Landscape: points and heights
(663) h=46: [140 162 125 116 155 166 153 154 132  87]
(1104) h=24: [108  83 122 131  75 100 113 106 160 148]
(807) h=20: [129 126 142 120 110 134 136 114 148  97]
(414) h=38: [142 161 105 108 143 168 181 167 156  73]
(1064) h=68: [148 172 150 116 174 158 123 163 111 105]
(1024) h=82: [103  95 125 159 124  88  90 102  98 194]
(579) h=32: [136 154 122 116 144 158 159 148 145  83]
(1090) h=84: [111  98 125 153 124  84  91 101  99 199]
(707) h=17: [131 125 148 137 129 116  97 108 105 152]
(511) h=83: [ 89  84 122 148  93  73  98 107 143 176]
(926) h=96: [154 181 109 113 187 179 167 177 109  77]
(535) h=37: [107  86 122 138  91  84 104 107 141 165]
(842) h=49: [116 102 132 144 124  93  90 103  89 183]
(245) h=60: [147 170 102 106 149 179 192 183 154  67]
(537) h=35: [142 159 114 111 145 171 176 167 154  72]
(754) h=41: [133 147 113 109 127 158 177 147 166  71]
(63) h=32: [121  98 136 129 100 111 111  97 135 143]
(332) h=62: [151 173 109 114 165 177 178 176 131  74]
(915) h=88: [138 158  94 104 123 179 206 175 175  64]
(746) h=95: [131 139  99 112 111 172 203 128 176  74]
(1043) h=91: [158 178 104 115 180 182 169 177 115  79]
(193) h=62: [149 175 141 115 172 158 129 164 110  99]
(1127) h=89: [130 129 110 116 100 163 189 115 171  81]
(676) h=51: [133 124 150 135 121 124 112 104 121 135]
(658) h=78: [133 140 159 134 139 116  99 118  95 143]
(118) h=40: [138 163 103 106 146 166 179 169 156  71]
(678) h=14: [124 112 143 126 101 122 131 106 147 114]
(455) h=0: [118  86 128 126  82 100 116 100 157 141]
(446) h=89: [155 175 102 116 178 179 176 178 118  78]
(656) h=56: [104  84 125 146  98  85 100 107 135 169]
(871) h=92: [123 113 138 143 130  90  94 108  85 183]
(524) h=84: [137 165  90 104 127 179 204 178 174  63]
(773) h=52: [129 112 145 137 120 114 105 100 120 142]
(545) h=28: [130 120 147 125 111 129 129 111 143 109]
(431) h=53: [149 168 137 121 164 163 135 154 120  92]
(376) h=99: [135 151  91 107 117 185 207 161 177  69]
(201) h=47: [124 112 140 143 133  97  90 102  92 173]
(709) h=82: [109  94 128 150 127  88  89 101  96 195]
(956) h=47: [138 128 154 132 127 127 110 105 113 134]
(631) h=79: [149 175 124 114 185 171 142 166 112  89]
(729) h=93: [153 177 122 113 183 171 155 176 107  81]
(980) h=96: [138 158  91 104 121 184 209 175 176  68]
(70) h=42: [139 151 136 116 144 154 142 140 134  95]
(182) h=53: [113  98 129 149 125  91  88 102  93 190]
(548) h=13: [132 116 148 137 132 112  99 103 101 158]
(765) h=59: [125 103 127 120  83 128 143  93 166 117]
(183) h=5: [129 109 140 140 120 106  94 108 104 166]
(780) h=95: [111  98 128 147 130  82  90 106  85 198]
(869) h=66: [109  88 123 143 108  87  94 104 119 178]
(359) h=46: [127 112 147 130 115 115 111  98 125 135]
(832) h=40: [128 114 145 126 113 118 116  99 133 130]
(228) h=41: [101  85 125 139  91  82 100 107 141 167]
(333) h=66: [109  94 125 149 120  94  89 102 106 188]
(130) h=84: [ 99  91 123 151 107  81  93 102 121 184]
(470) h=60: [143 164 162 124 159 139 110 148 105 117]
(358) h=65: [104  86 125 143 100  84  93 105 123 177]
(1050) h=66: [150 179 148 115 173 155 124 161 111 103]
(945) h=28: [144 157 161 129 154 139 110 134 105 121]
(805) h=22: [139 146 164 133 143 131 110 118 104 131]
(996) h=44: [136 117 146 130 116 126 122 103 128 124]
(756) h=75: [152 177 114 113 172 175 161 171 121  81]
(419) h=18: [143 157 163 125 153 143 115 132 110 122]
(351) h=2: [113  87 127 126  84 101 111 108 151 144]
(131) h=23: [123 108 134 120  90 128 143  99 162 108]
(890) h=47: [142 166 113 116 163 173 164 161 137  81]
(327) h=13: [114  92 126 123  78 110 125 101 158 132]
(217) h=38: [142 167 117 112 155 170 166 165 144  77]
(914) h=80: [103  89 124 150 109  84  93 103 116 179]
(1102) h=35: [117  96 130 135 102  99 101 101 138 149]
(594) h=63: [ 89  74 124 144  84  70 103 109 156 169]
(576) h=84: [148 180 139 111 180 158 135 169 107  97]
(1071) h=98: [137 153  93 105 117 183 210 164 178  70]
(1131) h=70: [152 178 108 115 171 175 167 171 125  83]
(5) h=92: [104  97 129 157 125  86  90 100 100 199]
(583) h=24: [ 97  78 119 139  84  80 101 106 150 164]
(992) h=49: [114  91 127 138  95  96  99 100 127 162]
(959) h=23: [142 150 158 129 143 129 109 128 108 129]
(896) h=92: [153 179 118 114 186 172 152 176 105  81]
(741) h=4: [122 107 137 139 128 101  87 102 102 170]
(637) h=31: [128 110 145 129 109 114 117 103 136 124]
(502) h=52: [146 169 103 110 151 176 184 178 151  67]
(760) h=29: [136 148 127 112 131 156 156 139 148  86]
(755) h=46: [146 161 145 121 161 160 133 149 121 105]
(515) h=74: [152 177 135 118 180 162 133 167 111  92]
(598) h=10: [107  79 120 135  76  90 107 107 158 156]
(210) h=84: [105  95 127 152 121  86  90 100 100 195]
(824) h=77: [126 112 139 144 127  99  91 109  91 176]
(125) h=76: [101  83 119 147 102  77  95 105 125 186]
(688) h=63: [146 175 132 117 174 166 136 162 114  93]
(952) h=67: [127 117 143 144 128 100  91 103  89 173]
(475) h=4: [115  86 123 130  78 105 118 102 160 141]
(1039) h=84: [110  96 129 153 123  85  87  99  92 195]
(611) h=52: [111  91 130 140 102  90 100 101 125 160]
(388) h=43: [139 159 101 109 139 171 186 171 157  69]
(692) h=32: [106  77 120 134  76  91 110 104 158 156]
(827) h=98: [113 101 131 148 128  82  85 102  85 198]
(555) h=25: [131 127 146 140 138 113  98 106  95 153]
(998) h=81: [ 90  77 119 144  86  70 105 107 153 175]
(552) h=53: [113 100 130 152 127  89  85  99  96 192]
(367) h=45: [146 161 163 125 153 139 110 138 102 121]
(857) h=47: [142 152 149 123 148 153 129 132 123 107]
(961) h=67: [147 167  94 103 141 177 197 177 160  66]
(563) h=2: [110  86 126 126  81  94 109 107 154 151]
(92) h=99: [136 148  93 108 114 181 208 152 175  71]
(630) h=71: [135 139 159 132 140 117 103 122  95 144]
Bottom of the valley
From each row below, which row is at the bottom of the valley it runs down into?
(367)  drains to (419)
(475)  drains to (455)
(956)  drains to (741)
(201)  drains to (741)
(611)  drains to (455)
(470)  drains to (419)
